[[ 10 -12 -25  36 -44  -3  -9   2 -45  20 -30]
 [-24 -16  19  -4 -19 -14  -1  -7 -28  28 -11]
 [-49   5  48 -48  12 -17  -7 -15  13  12  14]]
->
[[ 10 -24 -49]
 [-12 -16   5]
 [-25  19  48]
 [ 36  -4 -48]
 [-44 -19  12]
 [ -3 -14 -17]
 [ -9  -1  -7]
 [  2  -7 -15]
 [-45 -28  13]
 [ 20  28  12]
 [-30 -11  14]]

[[  1 -10  -9   2]
 [-16  -3   3   9]
 [-52 -25  -4  20]
 [  3   3  11 -30]
 [  7 -30 -17  22]
 [  5 -12  -1   3]
 [ -5  -6   4  -2]
 [ -2 -12  -4  -7]]
->
[[  1 -16 -52   3   7   5  -5  -2]
 [-10  -3 -25   3 -30 -12  -6 -12]
 [ -9   3  -4  11 -17  -1   4  -4]
 [  2   9  20 -30  22   3  -2  -7]]

[[ 11 -17  -4  -7 -11   2  47]
 [  1  -3   8   1   4  -1 -14]
 [  1  10 -20   5 -11  -3  13]
 [ 11  -4  10  -6   4   3  28]
 [ 16   2 -14 -20 -10  12  35]
 [  1 -11  -7 -16   0   9  22]
 [ 15   7  19 -32  -2   1  -6]
 [ 24   2  33   5  17  -8  15]
 [  9 -27  18  20  15   2   8]]
->
[[ 11   1   1  11  16   1  15  24   9]
 [-17  -3  10  -4   2 -11   7   2 -27]
 [ -4   8 -20  10 -14  -7  19  33  18]
 [ -7   1   5  -6 -20 -16 -32   5  20]
 [-11   4 -11   4 -10   0  -2  17  15]
 [  2  -1  -3   3  12   9   1  -8   2]
 [ 47 -14  13  28  35  22  -6  15   8]]

[[-25 -40  15   7 -24  16 -27 -33  15   7  14   8 -17 -12 -57 -35]
 [-31   8  17   5 -26  20 -15  14  17   6  17  24 -28 -28  13   4]
 [ 10  15   4  -5  10  -8   7  13  -6  -9 -16 -12   8   9  16  15]
 [-29  20   1  -8 -30  -6 -16  17  -6  -7  -4  -3 -22 -19  26   9]
 [ 20 -17   6  10  28  10  18 -17  10  17  16  15  14  12 -19  -4]
 [-36  -5   5   0 -37  14 -20   1  10   8  18  18 -25 -24  -4  -9]]
->
[[-25 -31  10 -29  20 -36]
 [-40   8  15  20 -17  -5]
 [ 15  17   4   1   6   5]
 [  7   5  -5  -8  10   0]
 [-24 -26  10 -30  28 -37]
 [ 16  20  -8  -6  10  14]
 [-27 -15   7 -16  18 -20]
 [-33  14  13  17 -17   1]
 [ 15  17  -6  -6  10  10]
 [  7   6  -9  -7  17   8]
 [ 14  17 -16  -4  16  18]
 [  8  24 -12  -3  15  18]
 [-17 -28   8 -22  14 -25]
 [-12 -28   9 -19  12 -24]
 [-57  13  16  26 -19  -4]
 [-35   4  15   9  -4  -9]]

[[  3 -29 -45  22 -21 -50 -10]
 [-30 -29 -54  23  54  -7   5]
 [ 49  18 -33  40  34   1  51]]
->
[[  3 -30  49]
 [-29 -29  18]
 [-45 -54 -33]
 [ 22  23  40]
 [-21  54  34]
 [-50  -7   1]
 [-10   5  51]]

[[-22   9]
 [ 29  27]
 [  3  43]
 [ 17  30]
 [-29 -30]
 [  7 -49]
 [ 34  19]
 [ -2  13]
 [ 24   9]
 [-10  26]
 [ 28   5]]
->
[[-22  29   3  17 -29   7  34  -2  24 -10  28]
 [  9  27  43  30 -30 -49  19  13   9  26   5]]

[[ -5  18   6 -10  10  13  39  41  24  48]
 [-28 -50 -25  15 -34 -26   4 -30  37   9]
 [ -3  39  12  -7  -1  19   7  13 -41   5]
 [ 31 -18  -7   7  -1  11  37  33   9 -33]
 [ 38 -16  15 -31  13  -2 -10  41  29 -46]
 [-38 -46  -7  35 -30 -54 -12 -50  -7   5]]
->
[[ -5 -28  -3  31  38 -38]
 [ 18 -50  39 -18 -16 -46]
 [  6 -25  12  -7  15  -7]
 [-10  15  -7   7 -31  35]
 [ 10 -34  -1  -1  13 -30]
 [ 13 -26  19  11  -2 -54]
 [ 39   4   7  37 -10 -12]
 [ 41 -30  13  33  41 -50]
 [ 24  37 -41   9  29  -7]
 [ 48   9   5 -33 -46   5]]
---
[[ 41  53  -9  36 -20]
 [-24 -33 -13  19 -22]
 [ 17   4  21 -23 -12]]
->
[[ 53  -9]
 [-33 -13]]

[[-24  34 -54 -27   8]
 [-19  21 -13   4  29]
 [-27  47  41  60  55]]
->
[[ 34 -54]
 [ 21 -13]]

[[-24  25 -21   6 -34]
 [-24  -4  50 -16  10]]
->
[[ 25 -21]
 [ -4  50]]

[[ 45  20  -1  -3]
 [-36  35 -11 -10]
 [ 52  17   2   4]
 [-10 -28  20  41]]
->
[[ 20  -1]
 [ 35 -11]]

[[ 20  -7 -18  51 -26]
 [-15  -2 -12  -9   4]
 [ 18   7  -1   9  10]
 [-29  24 -24  -7  -8]]
->
[[ -7 -18]
 [ -2 -12]]

[[ 27   2  52  28  18]
 [ 33 -60 -38   2 -14]
 [-49  -5  19  15  -6]
 [-21  63  -3  59  10]]
->
[[  2  52]
 [-60 -38]]

[[-50  19 -28   9 -50]
 [ 51  -6  32  41  -2]
 [-33  15  28   0  42]]
->
[[ 19 -28]
 [ -6  32]]
---
[[ 19  15 -11 -23]
 [ 18   0  12  14]
 [-19   9  23  42]
 [ 26   4 -57  38]]
->
[19  0 23 38]

[[  7  16]
 [ 56  44]
 [ 25 -16]
 [ -1   5]]
->
[ 7 44]

[[ 49 -33 -18]
 [ 52 -54 -31]]
->
[ 49 -54]

[[  2 -12 -63 -15 -56]
 [ 45 -26 -38 -54   6]]
->
[  2 -26]

[[ 54 -50  49 -50]
 [ 61 -60  58 -60]
 [ -7   9  -9   9]
 [ 26 -28  30 -28]
 [ 51 -49  48 -49]]
->
[ 54 -60  -9 -28]

[[ -2   2   1]
 [-23 -22  -9]
 [-23   7 -46]
 [-11   9  16]]
->
[ -2 -22 -46]

[[-19  -4 -18  -4   4]
 [-31 -13   9 -13  26]
 [-35 -26  -8 -26  59]
 [-41 -25 -15 -25  28]
 [-26 -34   7 -34  36]]
->
[-19 -13  -8 -25  36]
---
[[  9 -24 -20 -23]
 [ -3 -24  33  48]
 [ 12 -31  -2  13]
 [  8  11 -36 -19]]
->
[[  9 -24]
 [ -3 -24]
 [ 12 -31]]

[[ -7 -33 -17]
 [-31 -46  44]
 [ -6   9  24]
 [-25 -28  24]
 [-21 -25  19]]
->
[[ -7 -33]
 [-31 -46]
 [ -6   9]]

[[ 40 -21 -22]
 [ 12  34  -5]
 [  7  49  -2]
 [-36  10  19]]
->
[[ 40 -21]
 [ 12  34]
 [  7  49]]

[[ 22 -57 -61   9 -14]
 [ 53   2 -28 -49 -43]
 [ 50   7 -26 -57 -33]]
->
[[ 22 -57]
 [ 53   2]
 [ 50   7]]

[[ 31  47  58]
 [  0   0   0]
 [  1  -8  20]
 [-23 -19  39]
 [ -1   0   0]]
->
[[31 47]
 [ 0  0]
 [ 1 -8]]

[[-19 -35 -27   3 -36]
 [ 50   8   8 -58  21]
 [ 15  17  18 -18  23]
 [-10 -26  -6 -25  -4]]
->
[[-19 -35]
 [ 50   8]
 [ 15  17]]
---
[[-22  -5 -17]
 [  6  35 -16]
 [-22  -6 -17]
 [-20  -4 -14]
 [ -8  48 -15]]
->
[[-22  -5]
 [  6  35]
 [-22  -6]]

[[ -3 -19  -1 -41]
 [-14  25 -33  58]
 [-11  23 -10  52]]
->
[[ -3 -19]
 [-14  25]
 [-11  23]]

[[-38 -38]
 [ 39 -31]
 [-46 -23]
 [-14 -21]
 [ 18 -31]]
->
[[-38 -38]
 [ 39 -31]
 [-46 -23]]

[[-38   9]
 [-12 -30]
 [ 28  27]
 [ 34 -45]]
->
[[-38   9]
 [-12 -30]
 [ 28  27]]

[[-43  20 -52 -12  11]
 [-14  16 -17  10  29]
 [ 52 -22  17 -13 -15]
 [  9  -6  44  -1 -26]
 [ 37   7 -13 -10  27]]
->
[[-43  20]
 [-14  16]
 [ 52 -22]]

[[-8 62]
 [42 40]
 [60  9]
 [59 -2]]
->
[[-8 62]
 [42 40]
 [60  9]]

[[  3  10  11  25]
 [  2  17   9  31]
 [  3   6   0  47]
 [  0 -36 -17  -8]
 [ -6   2 -16 -29]]
->
[[ 3 10]
 [ 2 17]
 [ 3  6]]
